Rows swapped in pairs by one turn or mirror: which row each one swaps with:
The rows were stretched afterwards, more along some directions than others.
J82: [  0   3 -11  -1 -10   6   2  14   3  -8  18  -7   1  28   2   2  -2]
J930: [-14  12   8  -7 -16  23  13  -7 -15   5  15  16  -1  19  -5   9  -1]
J333: [ 16  -5  -9  13  -5  10   5  16   9  -8  -6  -8   4  -9   0 -12  -8]
J717: [-16   9   6 -10 -15  -2  10  12  13   6   0  -3  17  10   8  -6 -12]
J297: [ 12 -13   9  15   4  10   5 -14 -17  -7  -5   5   5   3  18   5   1]
J351: [-6  3  0 -7  0 21 -4 -3  2 -8 20  5 -4 12 10 -1 -6]
J731: [-10  -2 -11  -6 -21  -1  18  23  13  -8   2 -17   5   9  10  10  -9]
J535: [ 14  -2  -6  13   6  -4  -6 -13  14   1  -9  -3   0  -5  30   4   2]
J760: [  3   0 -10   9   2   6  -2  18  14  -7  -6  -8  -1  -7   5 -17 -15]
J227: [-22  12   0  -8 -16  16  19  -3 -18   3   9  10   4  21  -5  -1  -3]
J120: [  0  12  -3  -1 -12   5  -6 -19  -5 -16   2   6 -10  -6   1  12 -14]
J963: [  8 -13  -9  18  13   0  -8 -11   3   7  -8   3   1  -5  21  -7   9]
J525: [-23   8 -11 -13   1   6  13  -9  -3  13   4   8  -1  17  -1   4  12]
J630: [ -7   3 -10  -5 -19  -8  20  22  16  -4  -6 -11   7   6  10   3  -9]
J157: [ -2  13   3  -7 -11   8   1 -27 -11  -6  -1  16 -10  -1   0   5 -10]
J991: [  0 -12   4   0  10   8  11  -1   2  -3   5   5 -21  -4   4  12  12]
J18: [ -3   0  -9  18   8   7  -2   2  21   3   7   0 -11  -2  29   7  -1]
J194: [-21  16  -1  -8  -4  11   6  -4 -16   6   6  17  -2  18   6   2  -4]
J269: [-10   4  -7   7   9   2  -5  -5  24   6   0   9 -14   3  25   1   0]
J503: [  2   3 -10  -2 -23   3  21  25  16   3   2 -10  12   9   6   2  -4]
J732: [-11   6  -8 -18 -23  15  -2  -9  -1  12   1   1   0  11   1  -3  -7]
J852: [  5  -7  -6   6   6  11  -1  13   8  -1  -9  -6   0 -14   5 -11  -9]
J360: [ 13 -18  -9   9  10   7   1 -18  -3   3 -10   0   2  -4  22   2  15]
J397: [ -6   0 -11   7 -14   7  25  19  20  -1   4  -5   0  14  18 -12  -9]
J456: [ 12 -11  -8  12   4  -7  11   7  -1 -13  -3  -5 -14   5  -3   8  13]
J203: [  3  -5  -9   9   2  10  -6  20  10 -11  -1 -14  -5  -8   0  -8 -12]
J198: [ -6  17  -8  -5 -12  15   2 -20   7  -2   4  10 -13   2   2   1  -6]
J552: [ -9   0  -8 -13 -19   5  16  15   9   1  -2  -9  12   7  11   3 -11]
J153: [ 6  3 -7 12  7 -3  7 26 19 -4 -3 -8 -4 -7  1 -8 -2]
J152: [ 11 -12   6   4  14  -1   3  -7  -3 -10  -5   5 -16 -13   5  13  13]
J365: [-11  10  -7 -10 -16   5   1 -15  -6   7   4  13   0   9  -4   3   1]
J796: [ 18   5   4   3  -9  -9  -1  13   1  -4 -14  -1   1  -8  -7  -3 -10]
J949: [  3 -11  -8   4  16  -3  -6 -19 -13  -3 -10  -3  12   7  18  -6   5]
J755: [ -1   9  -2  -2  -2  -1 -13 -25   0 -15  -8  13 -13  -5   5   2 -12]
J628: [ 11 -11   3   5  -9  14   7   2   2  -2 -10  -9   4  -3   2 -17  -7]
J983: [ 10 -18  -7   6   1   1  -4 -10   2   8 -19  -6  -2  -8  19  -4   4]
J660: [ 3 -1  0 13 12  3 -1 -9 12 11 -1  7 -6  0 31  1  2]
J321: [  4 -12   3  16   9  -1   6  -2 -16  -1 -10  -1  10   5  19  -3   3]
J122: [-13   2  -4  -6 -20   9  27  17   4  -4  -1  -6  12  12  15  -3 -16]
J183: [  5  -4   6  -9   0  12 -11  -6  -9 -10  13   1   0   8   7   5  -9]
J99: [ -3   1   4 -15 -31   5  21  11   6   9  -3 -10  14  15   3   1  -5]
J93: [  5   0   3   7   3   6   3  18   1   0 -12  -1   2 -11   2  -9 -11]
J464: [ -3   5 -11  -1 -16  -5  20  18  13 -16   2 -12   9  10   9  -3 -12]
J284: [  0  -8  -1  15  15   2   4 -12 -19  -7 -12   9  -2   1  23  -3   1]
J67: [ -7  -5   4   6   0   1  12  -1   6  -8 -12   0   3 -10   4 -15 -10]
J952: [  6  -8 -10  25   7   3   6   2   3 -11   0  -6   0   9  16   3  -2]
J891: [ -5   8  -7 -13 -10  21  -4 -16  -8  10   7  10   1   9  -2   3   4]
J262: [-12  17  -7  -5 -23   3  12   3  -3  -4  12   2   3  26  -7  17  -7]

J93 is swapped with J122
J456 is swapped with J82
J397 is swapped with J796
J760 is swapped with J630
J930 is swapped with J297

